In the data rows, the value 500 means zero.
Some points:
np.array([511., 329., 468., 528., 358., 475., 569., 457., 526., 465., 462., 498., 374., 356., 432., 333., 345., 477., 589., 566., 525., 308., 485., 461., 448., 423., 301., 555., 370., 479., 504., 479., 477., 558., 512., 556., 462.])
np.array([528., 453., 444., 543., 341., 520., 396., 494., 487., 431., 462., 423., 422., 401., 476., 491., 644., 444., 532., 651., 324., 663., 639., 485., 494., 429., 509., 359., 431., 473., 571., 468., 454., 465., 495., 499., 511.])
np.array([494., 506., 505., 506., 405., 494., 525., 601., 504., 532., 479., 514., 265., 427., 404., 328., 452., 385., 508., 490., 591., 480., 419., 445., 405., 430., 415., 545., 597., 575., 350., 486., 593., 542., 525., 484., 586.])
np.array([486., 501., 426., 422., 555., 477., 573., 456., 528., 480., 500., 474., 516., 556., 658., 506., 425., 512., 654., 651., 460., 439., 356., 465., 665., 617., 512., 267., 509., 548., 482., 519., 610., 616., 521., 449., 667.])
np.array([487., 506., 429., 550., 480., 531., 639., 532., 475., 550., 457., 580., 519., 524., 642., 591., 505., 485., 536., 660., 651., 438., 381., 518., 675., 540., 570., 561., 615., 514., 634., 487., 493., 608., 492., 555., 521.])
np.array([530., 536., 431., 446., 557., 498., 653., 468., 546., 464., 548., 470., 501., 527., 650., 473., 502., 468., 391., 697., 615., 492., 422., 466., 638., 604., 472., 601., 487., 480., 427., 469., 705., 591., 505., 488., 622.])
np.array([493., 484., 380., 449., 525., 482., 387., 560., 499., 556., 480., 528., 582., 538., 564., 531., 539., 536., 385., 467., 283., 310., 732., 426., 553., 529., 526., 359., 482., 486., 418., 484., 732., 379., 483., 507., 712.])
np.array([478., 485., 403., 522., 524., 459., 415., 606., 511., 623., 471., 720., 536., 507., 521., 481., 574., 573., 515., 322., 466., 561., 427., 503., 540., 522., 496., 550., 400., 436., 338., 479., 525., 449., 448., 475., 503.])
np.array([459., 512., 470., 547., 654., 535., 519., 592., 505., 572., 495., 495., 333., 696., 525., 479., 528., 369., 551., 559., 462., 440., 390., 473., 479., 623., 447., 548., 426., 415., 505., 487., 515., 532., 462., 505., 537.])
np.array([445., 757., 663., 464., 424., 507., 601., 454., 494., 366., 601., 375., 616., 481., 407., 609., 434., 589., 373., 431., 479., 479., 555., 527., 428., 472., 608., 384., 465., 483., 358., 611., 395., 555., 485., 493., 405.])
np.array([435., 757., 672., 442., 501., 635., 596., 411., 441., 382., 548., 408., 621., 450., 426., 555., 478., 617., 426., 442., 490., 543., 605., 523., 400., 454., 512., 401., 515., 523., 395., 608., 433., 630., 495., 491., 418.])
np.array([472., 467., 419., 526., 467., 465., 388., 585., 454., 528., 509., 530., 477., 422., 437., 532., 616., 436., 803., 651., 532., 482., 660., 547., 446., 388., 527., 339., 423., 504., 587., 513., 551., 367., 489., 515., 490.])
np.array([468., 497., 474., 536., 507., 458., 619., 543., 485., 546., 486., 575., 462., 475., 653., 450., 396., 393., 394., 618., 476., 475., 438., 468., 607., 443., 395., 570., 639., 484., 593., 509., 556., 652., 487., 550., 579.])
np.array([529., 459., 967., 471., 561., 423., 472., 494., 506., 477., 467., 493., 532., 576., 474., 524., 497., 599., 310., 462., 576., 349., 619., 786., 466., 636., 507., 343., 510., 491., 544., 315., 607., 456., 502., 504., 613.])
np.array([468., 340., 462., 573., 595., 500., 362., 444., 519., 425., 518., 441., 483., 592., 378., 513., 456., 401., 525., 527., 460., 668., 428., 452., 397., 699., 515., 570., 607., 507., 425., 481., 522., 351., 508., 518., 517.])
np.array([509., 497., 442., 467., 658., 497., 424., 494., 500., 453., 485., 469., 283., 560., 694., 655., 468., 444., 440., 586., 483., 454., 654., 482., 691., 486., 669., 587., 605., 501., 561., 497., 396., 480., 515., 435., 361.])
np.array([500., 489., 387., 542., 554., 505., 352., 513., 504., 569., 461., 567., 588., 523., 508., 485., 574., 563., 388., 406., 635., 527., 374., 511., 489., 484., 448., 408., 372., 569., 346., 471., 478., 384., 561., 581., 503.])
np.array([527., 502., 741., 512., 516., 482., 407., 620., 550., 628., 617., 615., 599., 503., 641., 574., 537., 624., 762., 387., 432., 577., 388., 418., 632., 505., 555., 569., 409., 480., 510., 470., 491., 402., 507., 552., 503.])
np.array([516., 775., 450., 503., 490., 483., 403., 476., 503., 672., 464., 671., 405., 456., 303., 588., 603., 405., 445., 649., 326., 548., 599., 456., 333., 424., 582., 384., 419., 507., 639., 498., 506., 370., 515., 491., 481.])
np.array([515., 501., 426., 537., 551., 451., 555., 467., 475., 478., 511., 363., 493., 524., 453., 319., 407., 334., 370., 323., 492., 365., 429., 476., 491., 521., 377., 562., 420., 520., 582., 465., 480., 587., 503., 511., 484.])
np.array([513., 494., 447., 496., 363., 482., 417., 573., 483., 607., 475., 573., 468., 380., 456., 419., 558., 464., 431., 362., 737., 528., 416., 488., 431., 441., 333., 547., 542., 471., 476., 495., 463., 390., 509., 402., 480.])
np.array([500., 507., 436., 477., 446., 466., 313., 497., 503., 468., 494., 476., 460., 455., 437., 267., 621., 515., 395., 428., 696., 488., 411., 473., 399., 449., 320., 554., 495., 466., 425., 510., 457., 397., 459., 502., 446.])
np.array([548., 780., 376., 572., 553., 456., 655., 438., 543., 438., 472., 455., 527., 533., 445., 490., 438., 546., 633., 452., 627., 610., 661., 473., 408., 540., 538., 380., 631., 484., 580., 428., 386., 647., 503., 525., 389.])
np.array([503., 461., 481., 537., 492., 461., 593., 575., 505., 497., 481., 500., 678., 498., 423., 535., 530., 685., 561., 680., 344., 457., 363., 466., 476., 438., 563., 605., 570., 526., 521., 441., 418., 633., 504., 425., 425.])
np.array([491., 354., 434., 436., 512., 487., 414., 484., 441., 509., 479., 462., 544., 532., 520., 688., 360., 635., 556., 655., 566., 655., 412., 499., 496., 491., 707., 591., 533., 481., 382., 469., 586., 400., 484., 521., 630.])
np.array([499., 481., 428., 511., 285., 495., 555., 449., 481., 482., 531., 472., 501., 291., 453., 473., 483., 521., 518., 453., 181., 454., 343., 526., 380., 387., 479., 574., 671., 505., 519., 440., 464., 518., 513., 517., 410.])
np.array([482., 462., 449., 421., 469., 418., 583., 296., 483., 377., 469., 382., 460., 500., 496., 593., 568., 360., 614., 534., 522., 642., 671., 502., 480., 460., 549., 643., 514., 517., 340., 439., 321., 597., 496., 524., 352.])
np.array([471., 460., 542., 511., 412., 518., 409., 629., 539., 577., 599., 613., 600., 454., 503., 702., 514., 596., 429., 443., 579., 303., 671., 426., 479., 464., 709., 635., 417., 552., 672., 481., 467., 424., 527., 522., 501.])
np.array([474., 353., 415., 423., 636., 487., 554., 407., 485., 354., 486., 387., 432., 631., 415., 446., 439., 479., 519., 239., 530., 480., 437., 421., 447., 566., 433., 559., 509., 484., 650., 474., 608., 533., 508., 468., 605.])
np.array([488., 514., 608., 531., 499., 495., 402., 553., 513., 575., 387., 512., 727., 471., 668., 577., 469., 574., 551., 441., 514., 585., 383., 465., 676., 497., 600., 572., 381., 524., 627., 481., 519., 411., 511., 475., 479.])
np.array([737., 464., 834., 471., 579., 685., 561., 425., 507., 467., 439., 462., 568., 582., 422., 484., 515., 579., 503., 419., 413., 444., 611., 942., 414., 579., 499., 616., 541., 507., 465., 950., 550., 573., 499., 493., 564.])
np.array([495., 514., 466., 509., 475., 547., 431., 510., 536., 463., 499., 494., 446., 449., 453., 324., 553., 381., 544., 375., 441., 479., 438., 478., 484., 401., 293., 551., 518., 497., 376., 470., 465., 349., 479., 502., 516.])
np.array([479., 516., 461., 528., 604., 524., 470., 545., 440., 584., 553., 642., 375., 666., 631., 329., 505., 422., 477., 493., 508., 548., 451., 504., 656., 625., 364., 548., 391., 550., 625., 508., 526., 421., 515., 468., 515.])
np.array([504., 400., 414., 408., 528., 489., 698., 510., 516., 437., 469., 418., 505., 541., 501., 619., 465., 503., 451., 553., 468., 674., 627., 469., 505., 525., 581., 332., 551., 502., 661., 464., 321., 605., 498., 519., 323.])
np.array([463., 386., 655., 582., 426., 614., 592., 342., 513., 467., 645., 443., 604., 419., 433., 537., 499., 588., 424., 428., 616., 554., 607., 481., 492., 408., 590., 333., 534., 457., 415., 655., 428., 628., 480., 475., 391.])
There is one direction along which these points spread out most. Take the direction at right angles to it along which they spread out most. Go by this last direction. Where along it does each point below lie, from 0 to 99? The average is 50, and the first point in the table lies past the average. One standard deviation of the points above along it is 16.
np.array([527., 502., 741., 512., 516., 482., 407., 620., 550., 628., 617., 615., 599., 503., 641., 574., 537., 624., 762., 387., 432., 577., 388., 418., 632., 505., 555., 569., 409., 480., 510., 470., 491., 402., 507., 552., 503.]) 25
np.array([463., 386., 655., 582., 426., 614., 592., 342., 513., 467., 645., 443., 604., 419., 433., 537., 499., 588., 424., 428., 616., 554., 607., 481., 492., 408., 590., 333., 534., 457., 415., 655., 428., 628., 480., 475., 391.]) 60
np.array([504., 400., 414., 408., 528., 489., 698., 510., 516., 437., 469., 418., 505., 541., 501., 619., 465., 503., 451., 553., 468., 674., 627., 469., 505., 525., 581., 332., 551., 502., 661., 464., 321., 605., 498., 519., 323.]) 45
np.array([500., 507., 436., 477., 446., 466., 313., 497., 503., 468., 494., 476., 460., 455., 437., 267., 621., 515., 395., 428., 696., 488., 411., 473., 399., 449., 320., 554., 495., 466., 425., 510., 457., 397., 459., 502., 446.]) 79
np.array([491., 354., 434., 436., 512., 487., 414., 484., 441., 509., 479., 462., 544., 532., 520., 688., 360., 635., 556., 655., 566., 655., 412., 499., 496., 491., 707., 591., 533., 481., 382., 469., 586., 400., 484., 521., 630.]) 28
np.array([435., 757., 672., 442., 501., 635., 596., 411., 441., 382., 548., 408., 621., 450., 426., 555., 478., 617., 426., 442., 490., 543., 605., 523., 400., 454., 512., 401., 515., 523., 395., 608., 433., 630., 495., 491., 418.]) 63
np.array([530., 536., 431., 446., 557., 498., 653., 468., 546., 464., 548., 470., 501., 527., 650., 473., 502., 468., 391., 697., 615., 492., 422., 466., 638., 604., 472., 601., 487., 480., 427., 469., 705., 591., 505., 488., 622.]) 36
np.array([737., 464., 834., 471., 579., 685., 561., 425., 507., 467., 439., 462., 568., 582., 422., 484., 515., 579., 503., 419., 413., 444., 611., 942., 414., 579., 499., 616., 541., 507., 465., 950., 550., 573., 499., 493., 564.]) 53
np.array([503., 461., 481., 537., 492., 461., 593., 575., 505., 497., 481., 500., 678., 498., 423., 535., 530., 685., 561., 680., 344., 457., 363., 466., 476., 438., 563., 605., 570., 526., 521., 441., 418., 633., 504., 425., 425.]) 42
np.array([548., 780., 376., 572., 553., 456., 655., 438., 543., 438., 472., 455., 527., 533., 445., 490., 438., 546., 633., 452., 627., 610., 661., 473., 408., 540., 538., 380., 631., 484., 580., 428., 386., 647., 503., 525., 389.]) 58
np.array([478., 485., 403., 522., 524., 459., 415., 606., 511., 623., 471., 720., 536., 507., 521., 481., 574., 573., 515., 322., 466., 561., 427., 503., 540., 522., 496., 550., 400., 436., 338., 479., 525., 449., 448., 475., 503.]) 46
